Small tables with named rows and columns. After each table, cells are looked up by row and column.

Table notut
         mikav  geru  tomuvav  pozug  lum  tif  rifizaz
lopodoz    231   231      188     86   86  929      961
rif        961   961      918    815  815  199      231
pevo       961   961      918    815  815  199      231
padidu     961   961      918    816  816  198      231
sikekip    231   231      188     86   85  929      961
dagil      231   231      188     86   86  929      961
fon        961   961      918    815  815  199      231
vekata     231   231      188     86   86  929      961

What is the pozug of rif in notut?
815
What is the mikav of rif in notut?
961
What is the lum of lopodoz in notut?
86
What is the lum of rif in notut?
815
What is the pozug of pevo in notut?
815
What is the tomuvav of vekata in notut?
188
What is the rifizaz of dagil in notut?
961
What is the rifizaz of pevo in notut?
231
What is the tomuvav of sikekip in notut?
188
What is the rifizaz of padidu in notut?
231

Table vobosa
,tosafu,lor,vil,fep,pitato,zogep,lam
dapasut,170,203,124,88,212,85,185
mosize,153,193,92,89,213,88,160
tivami,248,202,135,139,174,132,213
viz,139,190,90,92,192,110,200
delu,224,71,141,131,197,212,84
mago,123,164,111,132,47,68,197
rem,135,160,89,127,104,59,200
lanuv,96,160,98,132,87,78,208
bosenub,193,202,101,144,124,173,129
zek,108,140,163,149,125,93,109
mebub,67,101,208,85,70,112,169
samuta,194,198,120,145,148,192,146

lanuv, vil: 98
lanuv, zogep: 78
dapasut, tosafu: 170
samuta, lam: 146
mebub, pitato: 70
mago, fep: 132
mebub, lam: 169

bug
          tume  kikop    nir
gasuti   0.552  0.362  0.021
supil    0.962  0.562  0.143
dodu     0.554  0.619  0.400
bagomuz  0.357  0.688  0.365
sis      0.619  0.410  0.763
kitufe   0.062  0.400  0.573
tuk      0.765  0.327  0.345
zet      0.338  0.893  0.486
zam      0.174  0.065  0.804
zod      0.270  0.339  0.634
nefuz    0.327  0.323  0.955
gata     0.371  0.504  0.051
povu     0.558  0.633  0.610
bos      0.395  0.808  0.694

What is the nir of supil in bug?
0.143
What is the kikop of tuk in bug?
0.327
What is the kikop of gasuti in bug?
0.362
What is the nir of nefuz in bug?
0.955
What is the kikop of sis in bug?
0.410
What is the nir of sis in bug?
0.763

duk =
         kem  filuf
puvo      39    133
dazofot  137     57
vugi     212    149
fofol    118    224
lal      142    205
fodemud  142     52

filuf of fofol = 224
kem of vugi = 212
filuf of vugi = 149
kem of fodemud = 142
filuf of puvo = 133
filuf of fodemud = 52
filuf of lal = 205
kem of puvo = 39
kem of lal = 142
filuf of dazofot = 57
kem of dazofot = 137
kem of fofol = 118

Table fem
,latode,lifama,sidisu,rataneb
zeka,-0.204,-0.109,-0.339,-0.723
kep,-0.557,0.005,0.210,0.177
netaleb,-0.025,-0.350,-0.020,0.015
bigil,0.164,-0.556,-0.650,-0.335
lezap,-0.166,0.615,-0.037,0.240
zaru,-0.033,-0.358,-0.544,-0.609
dit,0.009,0.064,0.137,-0.646
luzevis,-0.432,-0.156,0.104,0.609
sunud,-0.055,-0.138,0.208,-0.546
tukala,-0.061,-0.790,-0.165,-0.098

What is the sidisu of dit in fem?
0.137
What is the rataneb of zaru in fem?
-0.609
What is the rataneb of lezap in fem?
0.240
What is the rataneb of kep in fem?
0.177
What is the sidisu of sunud in fem?
0.208
What is the lifama of zeka in fem?
-0.109
What is the sidisu of bigil in fem?
-0.650
What is the lifama of bigil in fem?
-0.556
Row with the largest sidisu: kep

vur =
           pek  zeru
pumib     7541  1431
nol      -5268  7912
luvizav   3955  3119
milel     2459  2460
fifo      8177  2566
bivit     9080  2427
nefebi    6712  1132
riti      2378  1984
pudotef   1595  1915
rud       1867   663
tola      3642  2918
kegil     6451  2795
salok    -7996  7703

What is the pek of fifo in vur? 8177
What is the pek of nol in vur? -5268
What is the pek of pumib in vur? 7541
What is the zeru of riti in vur? 1984
What is the zeru of kegil in vur? 2795
What is the zeru of fifo in vur? 2566
What is the zeru of rud in vur? 663
What is the zeru of nol in vur? 7912
What is the pek of bivit in vur? 9080
What is the pek of salok in vur? -7996
What is the zeru of milel in vur? 2460
What is the pek of pudotef in vur? 1595
What is the pek of luvizav in vur? 3955
Which row has the largest pek? bivit

bel
columns: pezati, gof, mulas, muk, ren, togeban, dob, bimemo
gugebi: [109, 133, 128, 113, 126, 149, 96, 112]
duga: [119, 133, 140, 119, 136, 101, 130, 213]
figu: [93, 248, 107, 11, 137, 130, 128, 95]
feli: [139, 129, 131, 147, 141, 112, 130, 122]
fadapo: [89, 136, 110, 91, 121, 165, 81, 105]
fivodog: [138, 189, 132, 135, 143, 107, 139, 121]

fivodog, muk => 135
gugebi, muk => 113
gugebi, bimemo => 112
feli, dob => 130
fadapo, togeban => 165
figu, dob => 128
fivodog, dob => 139
fivodog, bimemo => 121
fivodog, mulas => 132
feli, ren => 141
duga, muk => 119
duga, gof => 133
feli, togeban => 112
gugebi, mulas => 128
gugebi, dob => 96

tiz:
,sebi,tedeba,kavovek,pazusis,dut,gedasom,vokam,nusa,buba,zugifab
kopele,49,47,87,85,69,56,80,14,63,10
kis,34,21,45,83,80,28,47,48,79,63
bisibo,30,29,84,79,77,74,68,39,23,83
gaka,59,23,39,87,38,50,33,27,49,51
tid,47,56,83,10,63,72,76,45,17,60
zer,82,46,21,22,21,78,72,11,79,53
lem,78,87,67,72,72,83,48,42,59,46
sarapom,11,63,18,37,26,41,65,50,26,78
zato,21,62,12,86,71,59,63,67,25,87

lem, buba => 59
bisibo, tedeba => 29
zato, vokam => 63
bisibo, nusa => 39
kopele, zugifab => 10
zato, kavovek => 12
zer, gedasom => 78
tid, gedasom => 72
sarapom, kavovek => 18
bisibo, dut => 77
bisibo, buba => 23
gaka, gedasom => 50

kofat:
,dod,nusidi,ran
tuve,52,1,15
korus,25,41,11
pekegu,21,71,68
turatot,11,0,41
nuvo,23,52,6
bufozat,31,65,6
val,42,27,8
dadak,25,63,63
bazi,64,54,78
kepo,24,71,44
kiti,22,67,3
vig,58,72,47
daz,30,79,79

What is the nusidi of bufozat in kofat?
65
What is the nusidi of pekegu in kofat?
71
What is the dod of pekegu in kofat?
21
What is the nusidi of turatot in kofat?
0
What is the dod of kiti in kofat?
22
What is the ran of kiti in kofat?
3
What is the ran of bufozat in kofat?
6
What is the ran of pekegu in kofat?
68
What is the dod of korus in kofat?
25
What is the ran of val in kofat?
8
What is the dod of bazi in kofat?
64
What is the dod of tuve in kofat?
52
What is the nusidi of tuve in kofat?
1
What is the dod of bufozat in kofat?
31
What is the dod of turatot in kofat?
11
What is the ran of korus in kofat?
11
What is the dod of val in kofat?
42
What is the nusidi of nuvo in kofat?
52
What is the nusidi of dadak in kofat?
63
Which row has the largest nusidi? daz

Table sufe
	babi	muzur	geded	katizon	vutom	mib	puvitet	tev	zat	gib
gigo	0.7	-0.2	-0.6	-0.2	0.5	0.9	0.0	-0.8	0.5	-0.6
dob	0.0	0.0	0.0	-0.1	-0.1	0.0	0.0	0.0	-0.1	0.0
kopini	-0.1	-0.1	-0.1	0.0	0.0	-0.1	0.0	-0.1	0.0	-0.1

puvitet of dob is 0.0
muzur of gigo is -0.2
tev of gigo is -0.8
mib of kopini is -0.1
vutom of kopini is 0.0
mib of dob is 0.0
katizon of gigo is -0.2
gib of kopini is -0.1
zat of dob is -0.1
muzur of dob is 0.0
muzur of kopini is -0.1
puvitet of gigo is 0.0
katizon of dob is -0.1
puvitet of kopini is 0.0
geded of kopini is -0.1
babi of dob is 0.0
babi of kopini is -0.1
zat of kopini is 0.0

fitased =
         kevasis  norozi  tofumet  piledop   vik
gedi        0.88    0.84     0.71     0.62  0.68
bov         0.73    0.76     0.68     0.73  0.67
vod         0.07    0.43     0.79     0.87  0.77
vizapi      0.54    0.61     0.58     0.52  0.44
fisu        0.71    0.57     0.02     0.46  0.95
tak         0.79    0.66     0.59     0.42  0.73
pifet       0.57    0.74     0.65     0.49  0.22
pimabuz     0.70    0.81     0.89     0.98  1.00
deda        0.73    0.82     0.94     0.69  0.69
gomug       0.63    0.57     0.76     0.86  0.76

fisu, norozi: 0.57
gomug, norozi: 0.57
vod, tofumet: 0.79
pifet, vik: 0.22
deda, vik: 0.69
vod, norozi: 0.43
gedi, vik: 0.68
fisu, kevasis: 0.71
tak, vik: 0.73
deda, tofumet: 0.94
gedi, norozi: 0.84
gomug, tofumet: 0.76
pimabuz, tofumet: 0.89
gedi, tofumet: 0.71
pimabuz, kevasis: 0.70
pifet, norozi: 0.74
gedi, piledop: 0.62

